In the data rows, the value 128 means zero.
Here is a table of points, one per row:
[ 80 122 149 191  83 151 137  88 116 141 147 145 180  50 187 144]
[182  94 144 184 151 114 160 146  99 128 140 108 107 133 136 101]
[145 144 125  89 155  77  79 150  78 134  88 104 158 187 114 139]
[176 131 163 111 167 120 102 122 100 126 129  91 216 149 162 158]
[119  82 167 113 146 124 134 122  60 126 145 100 201 171  57 106]
[ 98 143 130 137 104 205  94 158 151 139  86 131 132  76 156 100]
[156 176 101  59 131  80 156 208 154 113 115 164  64 198 115 137]
[131 136 114  82 121  80 126  75 124 165 145 173 204 146  79 142]
[ 85 153  82 163 119 148 145 132  90 133 116  38 104  84  77 109]
[255 116 104  61 174  62 202 112 149 118 131 131 175 143  74 119]
[179  59 165 132 178 161 151 104 140 143 144 108 164 101 148 163]
[109 117 182 129 140 148 131 174  99  91 127 187 113 153 209 107]
[ 56 159 163  54  87 109 138 140 150 147 114 188 143 159 116 117]
[ 28 135 102 118 130 223 160 131 152 109 151 184  79 108 131 142]
[184  75 131 194 119 149 114 147 136 109 104 169 143 133 209 117]
[186 179 113  89 186  14  94 108  87 139 140  45 122 139  37 116]
[154 126  43 161 109 147 161 171 131 144  93  74 106 136 100  77]
[105 144  93  58 126 169 145 203 207 150  82 220  35 167 145 108]
[221  98  74 141 129  66 116  84 169 188 131 115  80 164 149 164]
[ 68 210  57 215 103  78 125 139  49 141 150  74 193 112  82 110]
[ 91 150  42 137 120 146 152 117 130 165 171 150  49 127  54 143]
[124 110 168 110 105 138 142 135 181 134 115 190  65 209 173 138]
[150 205  97 112 132  30  89 171 104 100 166  57 139 151  82 139]
[ 88 191 183 154 118  81 129 105 117 197 143 151 189 198 143  97]
[194 110  58 100 190  89 192 111 189 105 170 118 160 160 112 123]
[180 103 129  91 205  63 135 112 130 168 129 132 166 176 104 143]
[134 113 163 160 137 134 127 205 137 112 114 180 125 196 183 133]
[ 71 127 147 144 109 182 122 173 132 121  95 159 128  61 138 128]
[ 96 100 112 180  74 203 150 165 171 127  73 140 115 168 255 170]
[202  57 116 164 142 127 131  32 159 109 174 174 153  36 174 141]
[179 208 103  89 127  45  75 127  65 122 131  74 159 126  71 132]
[188 148 116  59 202  98 138 120 132  97 135  95 189 143  82  99]
[140 175  96  27 154 120  99 197 114 106 125 157  49 177  77 120]
[116 143 143 164 127  86 120 159 123 182 134  69 144 168  68 126]
[112 130 122 102 176   1  31 113 168  99 116  91 217 131  91 159]
[106 162  80  72 116 134 174 159 182 117 157 144  23 156  98 153]
[140 158 140  91 135 167 165 210 142  89  66 187 113  88 154 193]
[ 70 116 161 159 135 191 144 143 149 112 140 152 103 138 181 121]
[ 61 163  99 175  44 196  99 141 113 138 104  74 110  74 131 118]
[221 144 188 160  80 114 116 111  76 117 144  83 118 130 129 148]
[ 68 104 165  90 116 148 117 179 103 109 115 171 103 163 127  97]
[175 110 137 126 162  57  58 146 123 136 124  78 134 160 100 168]
[ 78 121 138  94  53 128 219 129 171 120 142 186  17 127  93  93]
[ 96 110 136 132 139 156  93  91 146 162 117 120 161 157 116 109]
Along one direction, these points spread out more than along any other. How far along it is each point below, from 0 to 99? 50 is the average, and the first point above lies past it.
[131 154 176  79 192  76  67  92 105 102 122 112 255 164  53 126] 24
[129 190  86 107 147  62  93 165  50 178 128  13 125 148  10  97] 23
[145  99 120 162 133 199 123  69 100 146 121 119 143  58 172  81] 58
[144 164 133 180  94  57 101  36 119 150 190  50 141 109  97  86] 32
[ 57 128  63 202  71 172 169 125 115 155 131  75 105  81 133 108] 64
[163  92 129 179 115 177 139  71 155 119 122 126 103  91 223 153] 64
[154  60 114 143 205  98 115  69 112 101 155  58 220 123 130 155] 31
[108 168 134  87 103 168  72 140 164 106 108 180  95 120 203 131] 68
[127 154 113 109 149  57 108 112  53 106 122  42 118 106  76 163] 30
[155 112 201 133 155 162 129 121  83  99  86  86 162 115 144 159] 49
[128  68 132  61 116 199 143 215 168  66  96 228  85 129 178 139] 78
[117 121 117  61 152  97  79  85 140 178 123  87 223 152  63 133] 30
[122  37 159 150 160 196 114  83 154 106 134 168 107 106 223 169] 70
[ 61 137 107 143  81 195 197 124 176 115 219 171  69  79 100  69] 73
[175  84 160 178  99 105 112  79  81 148 156 111 132  98 116 102] 44
[ 92  78 164  76  97 185 153 189 153 127  74 221 121 154 152  80] 75
[114 156 110 208 150 120 180  56 123 138 177 107  71  92 128 131] 52
[ 86 181 162 132  72 204 118 138 198 127 134 156 103  45 143 131] 72
[159 148 121 171 113 167 159 158 108 123  87 168 107 170 193 113] 64
[ 84 125 149 126 140 210 123 152 142 107  88 192 138  84 174 163] 72
[112 152 106 178 123 160 126 150 136 131 108 108  98  78 187 130] 63
[143  65 164 133 180 134 145 108 143 157  86 154 192 157 104  85] 47
[194 111 167 110 187  75  94 148 145  95 104 100 174 158 131 174] 35
[ 66 101 148 166 141 223 150  85 161 100 149 177 109  93 207 134] 77
[ 54 130 175  63 155 101 130 146 129 123 133 170 128 177 118 119] 54
[ 66 169 126 162  89 157  89 147  55 101 119  70 149  37 107 106] 52
[209  43  82 121 119 146 150  76 154 120 146 119 162  50 135 136] 48
[162 157 121 139 155  33  93  56 135 123 128 115 144 173 111 170] 31
[184  91 143 137 132 108 104  40  95 128 159 161 157  71 130 144] 43
[109 133 140 163 115 150 154 145 150 115 169 162 101  87 124  96] 62
[230 145 138 187 135  65 100  67  86 124 154  78 175  99 138 141] 29
[ 51 151  82 209  37 209 148 131 130 192  90  82  74 118 147  77] 73
[ 58 117 140 104  90 149 119 148 114  99 120 151 104 164 120 175] 62
[159  98 139 110 173 103  93 117  92 108 122 130 168 124 140 161] 41
[123 182 103 101  84 118 182 208 133  83 121 139  51 132  38 120] 56
[ 74  97 134 104 130 189 176 183 167 118 152 197  86  83 107 103] 73
[170 109 140 208  54 115 130  65 154 205 146 109  80 107 147 112] 54
[ 50 111 154  61  78 105 156 139 144 146 118 211 102 238 150  86] 65
[161 154 131 109 145 120 104 125 108 131 151  39 105 128 131 198] 40
